In the data rows, 500 means zero.
Here are some points, one per row:
449,593,399,249,438,566,387,527,816,376,468,484,778,352,399,510,621,414,349,421,521,531,233,327,423,343,552,603,441,615,493,419
464,391,470,558,496,496,470,463,402,503,511,493,309,651,472,474,707,441,635,455,619,600,443,467,546,427,501,524,551,327,546,453
468,571,301,845,652,587,737,364,557,391,363,505,729,560,519,421,666,604,370,367,524,485,596,458,597,426,536,421,449,381,449,580
467,494,593,459,303,330,293,606,578,699,636,611,451,702,544,418,541,601,414,760,653,557,442,581,659,469,438,386,397,575,321,480
254,560,549,342,472,331,493,556,711,597,418,586,402,655,766,542,625,276,463,561,502,639,599,255,406,325,491,493,492,513,529,591
465,476,525,371,446,467,634,542,542,404,493,469,538,409,299,355,486,273,467,594,536,492,307,604,544,654,585,544,501,694,730,624
285,551,771,540,532,715,436,634,408,391,477,545,442,510,702,343,670,450,645,215,472,438,456,691,670,548,575,383,472,600,399,441
421,579,551,481,610,513,625,613,436,688,583,352,404,613,517,484,519,485,711,463,244,633,287,523,353,392,367,561,531,404,644,452
571,295,595,376,579,625,496,369,438,518,392,437,444,221,613,551,461,575,446,585,323,602,872,697,676,282,474,377,483,251,420,503
485,333,388,315,577,605,452,522,559,568,434,383,306,807,582,477,592,695,472,496,643,405,568,513,419,547,599,461,205,375,622,622
494,491,359,476,484,417,315,506,236,374,403,516,299,411,328,536,539,780,452,482,508,650,483,361,454,433,513,375,563,556,370,471
242,453,475,198,699,409,314,336,515,593,488,592,529,326,355,516,567,264,543,421,535,363,586,491,376,423,612,592,606,538,603,568
466,519,368,425,355,554,677,446,410,674,663,460,408,503,508,551,448,520,534,495,457,566,616,303,436,408,315,693,623,513,427,243
423,335,782,541,388,384,586,565,529,434,537,552,473,669,595,532,397,527,479,479,552,358,450,501,420,657,312,747,331,358,258,525
367,542,552,496,520,418,555,521,599,603,466,547,420,485,498,458,243,366,438,597,494,523,552,561,635,649,469,577,431,352,356,482
642,501,415,418,600,525,651,532,251,886,464,377,398,412,555,564,532,477,347,391,583,679,266,499,544,416,462,545,365,314,576,631
473,447,261,707,448,190,462,745,334,615,292,740,422,540,395,429,278,412,460,508,420,341,514,523,612,639,590,477,584,402,540,365
604,566,449,448,613,593,366,479,441,529,483,459,719,510,448,491,404,346,565,448,671,662,603,601,589,616,365,367,367,458,359,546
259,431,402,667,502,827,505,203,398,683,504,470,527,540,348,571,514,410,428,625,569,478,428,479,570,603,361,623,520,394,387,446
540,483,561,481,372,564,443,588,537,635,493,377,650,488,425,669,519,673,811,465,605,721,409,417,682,639,566,593,708,489,502,496
513,401,492,401,695,596,495,499,397,347,410,471,248,527,631,662,518,435,450,542,438,568,423,459,413,604,516,550,453,577,617,482
332,390,479,676,438,506,266,564,529,342,282,466,286,524,448,485,517,440,350,488,549,608,549,319,211,558,474,367,673,301,371,665
403,517,638,617,361,625,471,677,490,526,554,585,859,381,626,361,452,324,469,553,485,482,871,318,528,432,570,312,552,466,584,559
632,315,540,730,604,395,489,419,616,652,688,655,525,620,522,559,478,388,531,564,564,359,609,418,478,391,610,479,411,628,482,476
510,397,498,369,316,610,461,394,548,637,636,552,720,378,359,410,487,526,603,383,343,600,530,473,349,473,453,435,284,501,553,545
631,676,583,510,464,416,484,577,735,455,455,524,463,437,491,541,570,568,764,588,573,785,476,571,507,642,554,489,436,324,360,608
576,705,618,627,623,443,391,524,521,473,521,563,478,516,452,554,632,566,437,429,452,629,554,505,382,749,652,531,762,392,465,527
506,375,519,510,302,324,554,245,248,452,592,334,491,489,520,798,438,571,462,521,402,594,608,446,652,545,601,452,564,704,459,415
425,533,523,380,573,423,666,402,440,465,478,670,499,493,319,528,521,612,514,563,524,411,433,647,483,606,376,321,593,356,603,496
448,526,678,559,492,378,551,570,589,581,546,530,502,545,575,612,698,494,358,538,477,505,221,565,594,537,507,211,506,437,453,374
541,588,492,434,572,501,584,635,358,290,402,471,446,389,404,469,612,432,592,395,855,391,629,431,354,599,515,619,396,336,377,307
453,680,400,585,373,708,667,571,394,519,405,418,292,511,482,635,427,419,629,608,426,522,493,484,511,568,527,342,236,616,732,398
324,445,544,532,720,273,491,480,482,224,725,350,556,541,583,522,591,429,615,401,430,560,303,349,595,276,629,428,527,393,649,282
455,550,585,568,411,501,424,543,342,453,580,438,628,603,432,612,780,393,592,613,441,352,488,645,436,408,297,470,594,151,423,687
787,503,217,485,344,622,497,576,718,361,522,575,507,656,451,526,621,440,622,365,490,377,447,495,519,607,518,408,573,568,592,592
678,253,592,509,630,412,301,469,502,448,425,515,369,348,579,476,453,379,358,461,520,665,452,812,516,635,450,543,611,577,553,549
669,330,496,530,707,572,501,515,491,355,339,438,674,684,516,341,408,642,470,673,563,662,572,702,408,496,377,430,451,673,773,294
563,810,438,429,442,390,518,565,375,660,580,293,638,388,385,571,306,479,445,508,434,566,579,621,397,527,708,498,453,527,406,775
590,496,476,507,431,213,439,663,364,319,593,493,455,522,537,514,655,492,391,344,332,358,541,595,543,512,411,652,324,667,428,513
557,522,551,536,577,497,690,569,410,430,624,663,516,417,676,377,664,502,498,714,434,592,639,312,413,559,451,701,349,365,586,534
439,269,640,290,551,423,467,476,465,303,481,436,536,589,364,411,415,635,617,753,526,369,650,492,334,549,538,462,554,353,589,593
498,498,514,547,497,501,469,503,698,516,620,513,298,563,239,665,582,718,320,309,468,492,558,663,542,362,498,608,460,554,607,578
519,441,544,502,278,401,425,341,383,464,565,599,370,372,490,528,675,607,681,641,587,505,580,617,554,411,644,569,523,659,399,351
405,355,508,714,497,631,442,783,553,555,459,289,690,588,474,732,603,362,385,677,395,538,393,544,673,541,403,530,760,583,505,437
532,356,504,745,538,485,496,466,711,439,615,657,537,414,386,608,405,411,489,511,573,548,536,525,447,639,587,449,273,445,621,457
616,586,617,518,634,503,508,561,435,436,553,560,432,362,293,437,635,510,487,624,112,482,511,334,730,643,395,400,316,772,565,721
223,709,591,338,659,370,548,532,544,453,671,280,503,568,468,359,294,500,404,417,518,436,491,301,612,618,443,647,301,521,569,469
273,598,374,444,600,697,404,714,515,552,453,786,467,625,422,496,366,600,470,661,453,548,476,417,586,501,559,467,610,698,230,427
345,332,311,351,493,346,490,629,481,550,419,401,502,276,440,420,470,507,535,551,504,597,342,342,457,413,537,239,324,595,464,703
600,528,372,474,209,642,544,344,754,452,547,507,233,341,455,527,514,448,711,497,501,363,554,420,294,453,397,580,606,530,530,435
619,272,452,300,504,457,616,507,511,435,501,200,595,494,548,695,616,504,344,575,742,444,715,356,656,562,484,695,544,521,542,536
505,320,587,572,575,479,435,285,660,464,595,596,346,439,594,426,306,584,599,181,477,590,364,523,652,472,600,436,598,486,465,465
617,512,534,665,411,394,436,394,356,557,619,436,365,685,388,425,345,413,377,493,450,360,329,399,351,551,426,406,621,456,629,546
373,522,648,541,501,678,645,638,415,400,295,509,566,551,504,624,392,551,773,168,413,391,475,554,495,335,478,335,538,540,520,337
532,519,346,476,563,567,645,423,562,437,296,500,343,361,615,424,420,536,413,536,503,495,434,525,681,385,759,483,657,344,654,499
788,616,419,541,586,516,156,464,486,399,479,484,549,754,533,527,596,302,571,460,362,632,628,496,448,524,496,443,283,419,521,471
364,503,386,363,569,546,461,545,456,566,775,438,544,546,389,370,496,602,564,575,743,557,513,538,610,557,681,274,672,431,592,535
458,537,488,358,341,311,643,476,426,447,275,545,466,552,556,374,412,356,388,555,661,645,413,613,628,334,414,464,645,534,659,511
517,309,583,386,625,317,540,484,658,542,473,455,518,580,380,430,419,497,473,480,702,525,470,264,440,210,718,552,470,406,487,497
632,586,403,559,393,507,557,359,581,587,500,469,444,681,611,422,439,526,617,534,473,364,556,480,424,476,292,577,741,638,422,802
550,536,433,499,654,673,652,571,426,599,463,669,372,296,530,484,446,455,627,682,610,265,507,570,447,389,310,430,459,590,422,466
427,514,632,711,553,506,600,378,578,503,570,489,471,301,376,730,374,215,430,549,626,607,710,471,700,478,234,473,578,497,659,536
724,571,474,515,654,478,631,658,505,560,435,270,492,445,446,506,476,465,371,452,616,518,578,415,565,717,620,425,438,507,305,305
537,418,380,602,547,565,530,579,564,614,779,510,544,522,380,334,504,624,252,393,477,436,522,476,488,617,449,411,542,380,534,291
534,283,678,296,543,581,422,465,376,543,392,588,542,472,326,641,447,484,236,437,240,530,447,569,279,515,627,510,529,307,279,433
341,687,608,513,196,539,571,263,383,344,587,163,360,397,525,392,547,599,380,522,508,517,565,573,407,584,545,276,299,479,487,474
293,566,367,469,701,328,431,410,616,660,571,487,497,400,611,743,602,693,511,392,709,270,605,452,569,557,534,365,467,555,495,721
653,496,531,604,743,642,353,544,429,606,583,331,428,362,513,495,485,422,693,654,580,236,238,488,475,631,647,638,491,351,536,617
712,609,661,420,580,669,573,343,644,287,371,500,618,704,401,593,348,701,332,691,512,362,400,485,559,141,467,479,374,610,321,661
431,461,389,476,623,423,412,538,434,644,341,587,592,478,526,405,452,652,633,609,775,542,441,603,448,588,327,321,614,562,608,536
681,605,669,397,557,353,508,619,524,556,500,527,543,344,594,599,389,669,423,678,148,278,496,534,579,393,579,414,639,497,334,385
594,412,596,422,510,378,531,325,228,457,487,675,654,514,807,521,633,659,472,527,584,388,524,294,415,607,592,454,534,493,636,577
559,220,284,569,163,510,371,650,598,623,433,433,682,433,486,381,410,408,374,515,410,626,476,524,378,450,499,390,310,407,523,384
623,528,365,450,654,468,725,622,644,553,689,462,363,467,443,411,697,482,519,527,489,485,697,544,295,399,375,325,731,554,351,261
530,596,275,676,521,393,509,479,423,403,566,520,539,413,688,434,453,265,613,639,614,463,415,814,294,319,532,585,450,617,302,364
573,558,565,512,501,474,594,631,661,622,541,234,439,509,300,433,608,520,637,643,440,620,599,703,300,317,539,624,600,459,697,356
399,401,649,657,375,635,423,785,387,487,392,386,386,337,505,567,520,701,487,528,566,304,539,422,595,397,373,665,389,508,493,481
476,454,473,510,453,571,347,579,363,531,712,565,568,494,619,433,389,421,446,414,548,445,433,608,746,408,564,652,475,417,464,662
681,690,600,515,501,609,197,497,501,529,547,565,366,298,575,391,690,497,253,539,616,679,593,438,477,270,582,597,566,561,559,542
798,463,575,547,553,520,577,629,407,433,708,595,621,445,405,644,214,548,585,303,549,481,379,402,361,360,223,345,580,314,612,602
490,526,516,409,390,590,238,661,584,382,524,455,383,347,496,615,436,599,510,521,507,402,510,586,623,435,539,685,437,456,518,614
466,579,532,557,466,616,591,451,462,665,312,604,528,479,480,169,529,535,294,439,300,466,590,688,436,500,573,678,458,423,637,537
661,683,450,595,460,521,403,406,592,738,437,551,631,514,718,643,443,664,356,451,478,495,379,417,527,589,501,579,529,446,531,216
342,577,295,479,622,346,447,458,628,534,328,277,525,623,725,656,502,565,484,532,310,440,450,440,367,572,491,447,529,449,672,613
443,678,496,343,396,692,364,462,510,312,710,592,524,566,790,607,352,562,333,703,541,692,339,730,456,521,369,628,463,360,518,297
548,551,525,402,400,323,724,533,731,617,204,487,558,406,465,510,656,623,598,469,591,401,414,700,479,625,423,687,520,374,543,564
501,398,556,335,526,668,512,497,616,296,454,332,558,312,707,410,475,369,397,503,598,307,406,317,349,723,444,342,757,661,407,461
515,645,641,524,473,369,486,407,421,458,338,388,508,663,232,438,468,338,485,472,512,678,575,415,537,534,270,516,459,606,200,500
512,456,531,756,378,476,513,615,520,329,553,386,585,562,481,303,418,546,649,760,458,506,501,419,683,411,755,586,551,364,540,674
704,413,361,290,369,518,689,404,387,501,573,519,472,567,619,284,509,450,563,474,514,546,332,376,643,617,474,593,537,391,519,387
These points spread out most along one direction. Take the direction at right angles to it along which they spread out most. Go by this last direction. How far along it is each point below, from 0 to 99? The average is 50, and the first point in the table lies past the average. One standard deviation of the points above along it is 16.
519,429,345,577,682,584,506,531,674,382,539,474,391,562,423,443,424,507,587,422,367,702,656,627,750,604,606,600,524,473,474,436 47
406,459,575,673,545,573,640,265,521,631,510,335,632,604,494,475,439,470,498,486,481,550,467,695,332,618,797,542,508,796,299,493 50
494,321,520,563,582,520,443,569,353,669,480,331,572,589,523,234,718,521,493,275,588,610,538,574,525,352,329,700,584,713,424,625 49
461,430,282,389,446,576,801,755,439,398,675,658,528,664,583,769,380,499,549,340,433,487,655,748,358,514,584,606,551,630,474,684 37
614,549,506,375,570,577,474,260,425,649,261,607,556,625,421,613,582,198,757,509,463,358,467,347,654,486,573,482,388,466,462,420 43
559,685,404,439,437,366,189,369,452,459,452,444,663,561,389,270,385,601,611,387,360,381,671,518,719,580,446,684,569,445,586,341 55
534,673,421,390,371,438,620,495,423,401,525,584,685,585,379,652,723,270,298,460,701,428,460,671,601,538,627,454,591,361,629,472 43
317,665,261,581,655,399,323,425,510,335,444,316,502,366,600,534,277,607,480,391,637,483,536,433,424,419,298,454,524,440,594,533 51
481,518,291,521,422,676,565,302,493,428,651,502,473,527,408,266,602,547,430,553,335,509,353,509,678,562,404,376,557,395,358,747 48
353,375,384,770,587,320,487,367,543,416,521,552,741,186,448,502,677,800,556,612,469,587,341,522,458,564,318,605,297,505,437,375 52
426,456,698,555,310,681,363,474,549,670,479,515,477,613,482,571,543,583,426,521,482,399,546,586,500,667,492,370,464,617,796,430 51
654,579,657,615,373,414,534,492,463,509,374,320,340,414,439,460,509,538,358,383,674,286,390,556,584,238,651,393,432,531,445,373 58
588,702,801,616,396,469,577,582,519,464,470,693,480,377,614,382,383,534,518,299,631,748,517,451,441,663,418,526,534,617,604,627 49
429,572,552,664,476,645,496,609,261,427,519,660,566,558,253,589,471,606,393,587,587,629,375,354,363,401,733,696,554,592,610,480 55
